One turn sends every row of this set to another row. A few are shown first. Where does it send the rows asked after them?
loda: [-20 -22  18  20 -11  15  37 -29 -15  27 -41 -14  -6]
votev: [-29  -8 -33  12  19   2  -2 -12 -23  24  29  18  19]
magal: [-38  18   7   5 -26  18  13  -9  -5  37 -36  -4 -34]
tele: [-35  -3 -15   1   0  -4  -3 -21 -40  21  33  37   1]
nalev: [-41 -21  19   3  -7  -1   4 -38 -19  22 -31 -26 -20]
zev: [-33  -2   9   5 -30   5  -6 -40 -25  11 -25 -21 -28]
pav: [ -6  23   9  16  -8   3  22   0   5  26 -29   2 -39]
Zap: [-15  30  -5  24   7  26  14  24 -54 -14 -28  25   4]
mizi: [-21   3  27   9 -16  -1  15  -6 -13  21 -50 -22 -28]
fug: [-36  21  11 -11  28 -13 -29  20 -14  -5  -9   4 -15]
fivo: [-22   6  10  12 -27 -11  25   1 -24  46 -24 -22 -18]
zufoz: [-35 -28  11   2   3  -2  41  -7 -26  30 -34 -27   9]
rifa: [-10  24   1  46   4  21  19  27 -41   1   3  28  -1]
bamob: [-24  -9 -20  14  11  -1   8 -24 -18  15  35  22  21]
redep: [-26 -29   4  11  30  19  45 -29  -8   9 -29  -3   0]
Fudu: [ -5  27 -10  46   2  25  12  18 -48   1  -5  20  10]
peruv: [ -3  29   5  44  -5  17  18  17 -42 -14  -5  20   7]
vulo: [-17  13   8  27   2  25  26  11 -64 -13 -12  38  12]
pubo: [-44  -9  21  16 -16  -4   8 -18 -56  18 -29 -35 -16]
Tulav: [-49  10   5   8  32  -9 -23  31 -34 -15   1   8 -10]
vip: [  3  25  12  32  13  31  27  14 -33  -6 -21  25  10]
tuton: [-47  12  -2   1  31 -19 -20  17 -28 -20   3  14  10]
dulub: [-44  -2  17  15   6   4 -14 -39 -34  -5 -17 -17 -41]
zelu: [-49   8 -17 -22  28 -11 -22  17 -26  -2  -8  12  -3]
moso: [-33  -2 -16  11  18   2   2 -26 -35  23  39  19   9]
Pep: [-45 -16   5   0   6  30  40 -16  -5  29 -45  -6  -2]
tor: [-36 -16 -19  17  23   4   8 -12 -25  18  35  26  14]
zape: [-27 -11 -11  12  19  14  -2 -43 -30  15  29  19  11]
zuda: [ -9  26   6  39  14  26  30  16 -52  -3  -6  22  10]
Pifi: [-18   0   6  -6 -17   2  23  -1  11  23 -42 -13 -19]
Vipom: [-60  -6  12   7  -8  27   1 -36 -35  11 -38 -17 -25]
fid: [-43  11  -7   4  33  -6 -24  33 -33 -14 -11   0   2]
resi: [-42  22   6  -7  34 -14 -13  33 -25  -5  -4   4 -10]
danol: [-24   2 -21  19  12  -2   9 -16 -25  12  32  33  26]
Kitu: [-37   4  23  16 -42  -3  22 -12  -7  27 -31  -5 -21]
fas: [-58 -15  31  14 -23   1  12 -27 -29   3 -36 -17 -13]
gevor: [-12  35   4  38   4   9   9  19 -43 -17  -5  30  11]
Loba: [-29 -26  11   8  -3  25  32 -30 -21  -2 -47 -18   2]
Zav: [-46   9   6  -3  30 -17 -21  22 -23 -24  -5   0   0]
zugug: [-23   1 -34  12   1  18   7 -27 -40  23  21  32  14]
Beb: [-42  10   5 -18  24 -15  -5  37 -26  -5 -11  25  -3]
Nopa: [-45 -25  20   6 -14   1  41 -14  -2  22 -36  -7   6]

Kitu moves to fas
tele moves to vulo
Now these:
vip moves to fug
pubo moves to zufoz
Zav moves to bamob
Pifi moves to zev
resi moves to moso
redep moves to pav
Fudu moves to fid
Pep moves to magal
loda moves to mizi
rifa moves to Tulav
Zap moves to zelu
tuton moves to danol

